128 stands for zero in the data rows.
Here is a table of points, one per row:
[ 70 124 120 243  81 115 210 158  74 158 137 225 127 154 196 161 114 119 140  78 100 107 119 181 107 122 146 197 125 178 104 140 103 178  80  68 135  82 172 143 121 172   0 163  79 128  67  64  95 114]
[ 17  16 123 139  89 209 106 255 245 158  96 144 132 123 127 136 134 123  57  92 112 165 102 128 116 152 233  63 105 202 131 199  72 151  91 133 178  94 155 109  97 168 131 211 116 116   0 182  73 124]
[  0  68 114  34  93 183 166 141 246 127  93 132 120  88 164 141 145 191 108 148 138 211  82 109 121 114 244  98 119 126 120  87   0 189 124 213 155 103 126 126 139 166 121 117 109 154   0 100 103 153]
[  6  34 127  86  52 192 176 199 161  15 111 122 116 152 136 109 130  89  51 118 107 207  80 102 105 188 255 129 144  71 119 148  59 182 139 213 167 162 134 107 125 169 129 183 178 151  19 153 112 126]
[  0  38 127  95  69 203 128 194 217 106  44 131  92 116 139 117 141 123  42 144 142 189 110 129  74 250 255  73 202 131 132 118  79 238 102 213 127 119  80  69 161 178  45 196 101  94  51  92 111 136]
[176 203 142 135 197  42  92 128 138  78 201  71 116 209 144 119 161 119 155   0  83 122 112 104 175 186  81 193 195 134 139 105 134 109  42 146  83 125  84 100 137  48 255 126 144 142 127 170 129 121]
[190 192 151 182 131  65 153 147  85  80 219  29 137 166 117 144 101  55 135  59 128  13  35 161 134 250 120  90 200 166  65 118 132 151 107 114  86 131  98 113 185  82 255 178  30 152 149 191  91 160]
[115 189 151 191 181  66 150 111 148  46 169 109 159 115 116 105 144  51 138  58 185 105 114 149 121 255  14  87 220 105 101  66 102 113 106 139  92 125 112 167 188 129 234  59 141 150 169 126 105  72]
[117 136 111  61 144  31 155 127 166  86 151 136 160 137  84 100  84  70 154 136 174  40  98 139  94 183  54 107 234 147 128 116 218 192   0 169 116 112 174 100 197  62 199 122 161 132 166 197 143 123]
[193 168 157 142 163  37  80 116 141 118 114  94 126 205 138 133 237 135 119  95 131  45 143 172 133 109 121 110 128 150  77 156  41 161   0 130  93 155 139 106 167  95  88 106 137 136 172 146 102 122]
[108 203  79 155 137  84  98 169 180 134  98 157 111 134 166 139 162 235 114   0  99  65  86  98  93 162  58 106 193  95 104  94  42 146  97  91 138 165 156 140 223 136 255 114 147 136 107  77 132 155]
[177 179 134  51 184 123 103 134  88 106  82 131 156  83 195 116 195  41 139  60  96  36  92 168 109 111 114  68 255  96 115 150 154 219   0 136 143 159 108 110 190  48  59 117 186 127 143 181  92  94]
[ 98   8  96 180 132 215 124 111 181 198  96   9 163 140 124 131 141 179 157 206  98 168 110 159 187  38  62 192 183  89 146 163 209 106 115   0 141 149 105 199 124  85 214 142 124 106 101 125 113 116]
[ 85   0 110 255 124 200 141 160 225 177 106   6 152 154 125 123  95 192 104 179 125 220  84 165 205  29 104 172 205 106 111 121 198  86 239  54 136 110 104 151 124  94 224 129  96 119  64 112 129 107]
[145   0 101 205 130 193 140 124 200 102  73  11 139  53 150 120  31 173 134 189 162 237 138 156 157 116 136 159 131 165 177 154 104  85 189  69 108 131 132 180 135 100 242 174 183 105  51 133 114  97]
[ 76   0 119 166 130 228 143 119 191 109 140   0 133 112 122 133  86 162 134 159 113 226  88 123 101 102 214 108 151 120 175 169 151  97 176  30 139 120 124 137 135 121 253 160 131 108  82 143 161 148]
[ 64   0  89 122 121 247 113 153 174 118  95   0 110  63 134 117 145 142 140 186  97 255  78 139 155  85 241 146 149 137 116 158  96 149 141  50 129 139 113 174 148  90 205 166 172 126 112 127  98 155]
[ 58   4  79 179 112 203 150 127 215 205  90  14 120  66 113 100 102 115 120 207 104 255  84 147 142  86 255 108 124 147 121 154  70 149 168  44 130 164 145 160 112 158 163 146 129 130  61 161 115 167]
[ 42  13 125 132  97 239 142 158 154  95  89  24 110  89 104 111 211 166 104 141 102 234 116 127 144  37 255  96  94 134 169 131  46 207 129 107 132 149 154 154 127 185  86 130 120 132  59  92  85 153]
[193  98  97 216 176 165 136 122 177 134  86  63 149 131  93 117 205 152 141 108  81 225 140 120 167   0  77  98 131  57 140 190 255  86 255   0 102 155 132 131 123 101 193  84 135 112 149  82 167 130]
[ 56  57 122  45 111 200  99 177 130  77  73  64  87 124 105 142 147 101 143 192 104  42 131 118 132 255 255  58 142 154  71 141 166 153  27 179 173 154 136  66 161 157  78 151 111 123  98 150 108 116]
[165 164 123 117 172  90  99 121  37  89 178 128 133 157 150  76 169 173 109 103 170 124 213 146 153  50  74 244  41  88 189 119  94   0 204 138 140 113  90 149 103 103 234 113 144 126 216  56 160 126]
[226 255 105 128 159  44  97  78  63  86 130 175 125 108 150 118  97 146 130 183 116 198 132 119 172  40  33 179 105  49 158 102   6  93 178 179 134 131 131 140 121 188 192 125  86 116 156 139 168 116]
[169 255 141  69 134  92 140  51  93 148 174 199 113 172 104 122 106 163 170 249 144 124 162 106 157  18  40  98  77 138 153 116  70  89 255 141 161  97 154 108 103 123 152 130  40 103 159  40 139 140]
[201 210 153  77 164  57  98  84 108 210 167 235 130 148  96 120  96 112 106 142 190  30 127 122 143 255  86  79  70 181 131 139 116 123 150 211  69 123 135 115 122 136   0 140  94 109 160 130  83 114]
[ 90  53 158 120 106 160 104 122  67 158 131 169 158 155 112 126  45 137 189 138 146  55 163 110  91 255  67 115 176 200 131  34 164 207  21  65 118 101 143 129 166 130 111  47 144 134 221 103 177  97]
[120 107 145 109 122 198 116 175 107 103  96 239 109 206 108 154  98 139 146 197 137  92 179  36  88 144 113 157 162 129 126 122 241 110 115  57 171 119 168  76  84 159  29  95 127 158  83 114 112 122]
[206 181  64 220 135  62 136  96  64 154 232 128  95  48 126 156 180 140 179 186 161 200 155 142 119   0  58 151   3  75 162 129 130  71 216 166 140  85 131 167 116  53 228 113 128 128 198 120 160 137]
[228 192 144  60 154 105 150  97  18 131 203 150 145 138 136 148 101 162 108 114  64 148 170 131 136 111  53 161   0 117 205 107 133  43 169 139 120 130  94 141  96 149 212  28 141 127 204 109 145 143]
[182 186 139 187 122  16 169 113 105 162 116 212 104  91 182 127 191 153 136  95 122 145 114 160 136  57  42 162  25  98 150  62  74  61 255 170 139 123 152 162  61 126 159 165 103 133 196  88 112 134]
[213 241 154 102 152  42 120 113  54 188 147 213  99 203  88 117 187  77 112 123 106  62 203 110 134 114 116 114  68 103 124  86 177 136  77 221 146 136  78 113  92 135  17 123 200 110 156 136 175  95]
[184 174 159 114 118 130  95  72 133 108  54 210 182 214 112 127  42  79 172  99 138   6 145 108  95 191 105  81  67 135 119 125 255 221  27  79 164 127 115 104 115 180   7  95 114 125 165  72 155 164]
[146 211 172 136  72 151  77 143 112 175 199 226 119 174  81 129  50  59 126 162 171   0 140  88 122 178 110 167 141  92 127 116 255 144  91  76 102 122 141  95 126 152  34 106  84 126 134 182 132 147]
[164 100 142   0  72 130 162 104 112  94 156 161  91 126 155 131 130 153 133 184 143  66 139 130  83 255 191  75 155 202  73 111 102 145 255 192 147 145 162  74  71 137   0 134 146 123 124 132 133 131]
[ 35  95 168  44 102 128 122  88  57  91  89 109 147  84 132 149 182 114  80 142 157 148 152 175 121 213 200  32 190 173  61 141  96 138   0 213 137 118 208 117 120 153   0 139 149 132 144 118 157 158]
[175 230 121 141 166 108 116  87  42  87 100 143 118 116 157 123 173 124 154  97 175 181 125 146 152 109  30 224  13 163 140 200 127   7 255 140 116 108  62 153  92  87  73 177 133 150 160 109 184 130]
[238 173 104 164 148  43 155  72  55 237 202 123 124 112 120 138 136 170 104  85  82 188 182 133  99  35  59 211  89  73 124 147 117  66 203 151  86 116 158 211 109 108 156  71 104 137 186 201 145 114]
[127 247 147 119 139  58 135 110  94 170 209 173 145  84  91 138 150 104 164 143 123 102 187 124 112  22  68  78  76 158 202 120   6  97 102 155 122 145 115 150  95 184  97 146  78 148 207 113  82 120]
[194 240 165 119 122 104 117 164 141 155 130 250 135  63 154 150  98 102 138  96 129  38 149  53 113 124  76 181  63 161  87 159 200 123  61 176  92 144  84  95 101 123  36 117 143 102 159 183 168 125]
[ 97 218 144 154 105 160 109  86 122 149  48 244 134 106  73 158   0  81 131 119 166  25 140  87 122 143 144 153 175  77  97 111 202 118 114 184 112 135 119  79 107 151  26  84 232 154 161 170 156 119]
These points spread out most along one direction. Take the direction at right angles to it along which they spread out most. Go by this last direction. How many in every 100 of the points above lie lower along it than each point below? Answers are rounded to whole numbers. More than half of the points above lie lower than the first one.
[146 211 172 136  72 151  77 143 112 175 199 226 119 174  81 129  50  59 126 162 171   0 140  88 122 178 110 167 141  92 127 116 255 144  91  76 102 122 141  95 126 152  34 106  84 126 134 182 132 147] 78
[182 186 139 187 122  16 169 113 105 162 116 212 104  91 182 127 191 153 136  95 122 145 114 160 136  57  42 162  25  98 150  62  74  61 255 170 139 123 152 162  61 126 159 165 103 133 196  88 112 134] 18
[  0  68 114  34  93 183 166 141 246 127  93 132 120  88 164 141 145 191 108 148 138 211  82 109 121 114 244  98 119 126 120  87   0 189 124 213 155 103 126 126 139 166 121 117 109 154   0 100 103 153] 50
[177 179 134  51 184 123 103 134  88 106  82 131 156  83 195 116 195  41 139  60  96  36  92 168 109 111 114  68 255  96 115 150 154 219   0 136 143 159 108 110 190  48  59 117 186 127 143 181  92  94] 88
[ 64   0  89 122 121 247 113 153 174 118  95   0 110  63 134 117 145 142 140 186  97 255  78 139 155  85 241 146 149 137 116 158  96 149 141  50 129 139 113 174 148  90 205 166 172 126 112 127  98 155] 33
[190 192 151 182 131  65 153 147  85  80 219  29 137 166 117 144 101  55 135  59 128  13  35 161 134 250 120  90 200 166  65 118 132 151 107 114  86 131  98 113 185  82 255 178  30 152 149 191  91 160] 53
[175 230 121 141 166 108 116  87  42  87 100 143 118 116 157 123 173 124 154  97 175 181 125 146 152 109  30 224  13 163 140 200 127   7 255 140 116 108  62 153  92  87  73 177 133 150 160 109 184 130] 23
[206 181  64 220 135  62 136  96  64 154 232 128  95  48 126 156 180 140 179 186 161 200 155 142 119   0  58 151   3  75 162 129 130  71 216 166 140  85 131 167 116  53 228 113 128 128 198 120 160 137] 0
[165 164 123 117 172  90  99 121  37  89 178 128 133 157 150  76 169 173 109 103 170 124 213 146 153  50  74 244  41  88 189 119  94   0 204 138 140 113  90 149 103 103 234 113 144 126 216  56 160 126] 8
[117 136 111  61 144  31 155 127 166  86 151 136 160 137  84 100  84  70 154 136 174  40  98 139  94 183  54 107 234 147 128 116 218 192   0 169 116 112 174 100 197  62 199 122 161 132 166 197 143 123] 73
